In the data rows, zero lies at 7.5, halfway between 7 and 8.
Some points, one per row:
[ 7  4 10  6  8 10 10  7  8 12  3]
[ 8 11  7  7 11  2  8  7  7  5  9]
[11  0 10 10 10  6  6 10  9  9  3]
[ 5  7 11  6 11  7 11  6  7 11  6]
[ 8 13  9  8 10  8  6  7  5  1  8]
[ 7 13  5  8  7 12  7  7  7  1  9]
[ 7 13  5  7  7  9  7  7  7  5  9]
[ 8 13  5  9  8  4  8  7  7  8  7]
[11  5 13  6  8  6  5  8  6 11  9]
[ 5 14  4  8  8  7  7  7  7  6  9]
[ 8  6  7  7  9  3  8  9  8 10  5]
[ 8 10  7  8  9  3  9  8  7  9  5]
[ 7 13  1  8 10  7  7  8  4  5 11]
[ 8  0  6  6  9  6 10  9  8 14  7]
[ 8  1 11 11  9  2  8  7  7 15  4]
[ 5 11  4  6  7 13  7  5  7 11 10]
[ 6  6  6  6  5 14 11  7  7  9  6]
[ 8  5  8  8 10  3 10  8  8 11  2]
[10  0 12 11  2  7  9  6  8 11  6]
[10  9  6 10  6  7  5  9  9  0 10]
[ 8  9  9  8  7 14  6  8  8  0  6]
[ 9  7 11  9  7  4  6  9 10  5  3]
[ 8  5 10  8 10  5  9  8  9  9  1]
[ 6 12  9  7 11  4  8  8  6  3 10]
[ 7 12  6  8 13  6  7  8  7  3  5]
[ 9 11  9  8 13  4  6  8  6  2  6]
[ 7  9  9  9  6 14  6  8  7  0  9]
[ 8 12  5  7  6 10  4  7  8  9 10]
[12  0  9  8  7  7  7 10  9  8  3]
[ 6 15  2  8  8  8  6  7  7  2 12]
12 more points follow, each with its number after it:
[9 9 6 9 9 0 7 8 8 9 8] 0
[ 7 10  7  6  8 12  9  8  6  3  8] 1
[ 6  3  7  6 11 13 11  7  8  9  2] 2
[12  2 12  9  7  8  3  8  9  9  3] 3
[ 6 14  4  8  7  8  7  6  9  2 12] 4
[9 7 9 9 0 7 6 8 9 7 8] 5
[ 5  9  6  5  7  7  8  7  8 13 11] 6
[ 9  0  7  6  5 15  8 10  8  9  7] 7
[ 7  3  5  5  6  8 10  9  7 13  9] 8
[ 8  9  5  7 10  5  8  7  7 11  5] 9
[ 8 10  8  6  6  8  5  8  7  8 13] 10
[ 8  7  7  6  9  7 10  7  7 11  5] 11
Which two of these numbered points are nearest to each point below, looking only along the 4 directions in which the first points spread most? Their numbers follow each, nearest first.
[ 5 13  3  8  9 10  5  7  6  3 15] > 4 10
[ 7 14  4  8  7  9  6  7  8  2  9] > 4 1
[ 4  5 15  7 10  7  8  6  6 10  7] > 11 2
[ 8  2  6  6 12 10 11  7  7 10  3] > 2 11
[ 7  8 11  7  6 10  8  8  7  8  4] > 2 11
[ 5 14  2  9  8 10  6  6  6  4 14] > 4 10
[ 9  0 12 10  6  7  8  7  9 12  1] > 3 2
[ 8  1  8  6  4  8  8  8  8 15  8] > 8 7
[ 6  8  7  7  5 15  8  8  7  2  8] > 1 10
Here are 12 other points, each followed by its number:
[ 9 11  7  6  9  4  6  7  8  7  9] 0
[ 9  0  8  6  8 11  8  8  9 15  6] 1
[ 9  7 10  8  5  9  6  8  9  8  2] 2
[ 9  2 11 10  8  8  8  9  9  6  0] 3
[ 9  7 12  9  3 10  7  8  8  0  5] 4
[ 9  6 10 10  4  4  8  8  9  9  3] 5
[ 6 11 10  9  5 15  5  6  6  4  7] 6
[ 7  8  2  5  9  8  8  7  6 12 12] 7
[ 9  4  7  7  2  8  8 10  9 10  7] 8
[ 6  8  3  5  6  9  7  7  8 10 15] 9
[ 6 14  6  9 11 10  5  7  6  0 11] 10
[8 8 6 5 9 6 9 8 8 9 7] 11
The same question for these:
[10  0 13 10  4 11  5  9  9  4  3] > 3 4
[ 5  7 10  5  5 12  8  7  9  8  8] > 2 6
[ 7  0 12  9  6 11  9  7  8 13  6] > 1 8
[ 8 11  5  7 13  2  7  7  7  5  9] > 0 11
[ 6 11 10  9  8  0  8  6  5  9 12] > 0 11
[11  4  9  8  2 11  6  9  8  8  7] > 8 2
[ 9  5 12  7  5  4  5  9  9  9  6] > 5 2
[ 6 13  9  8  7  6  8  7  8  0 10] > 10 0
[10  2  8  5  6  8  9  8  9 10  7] > 8 5
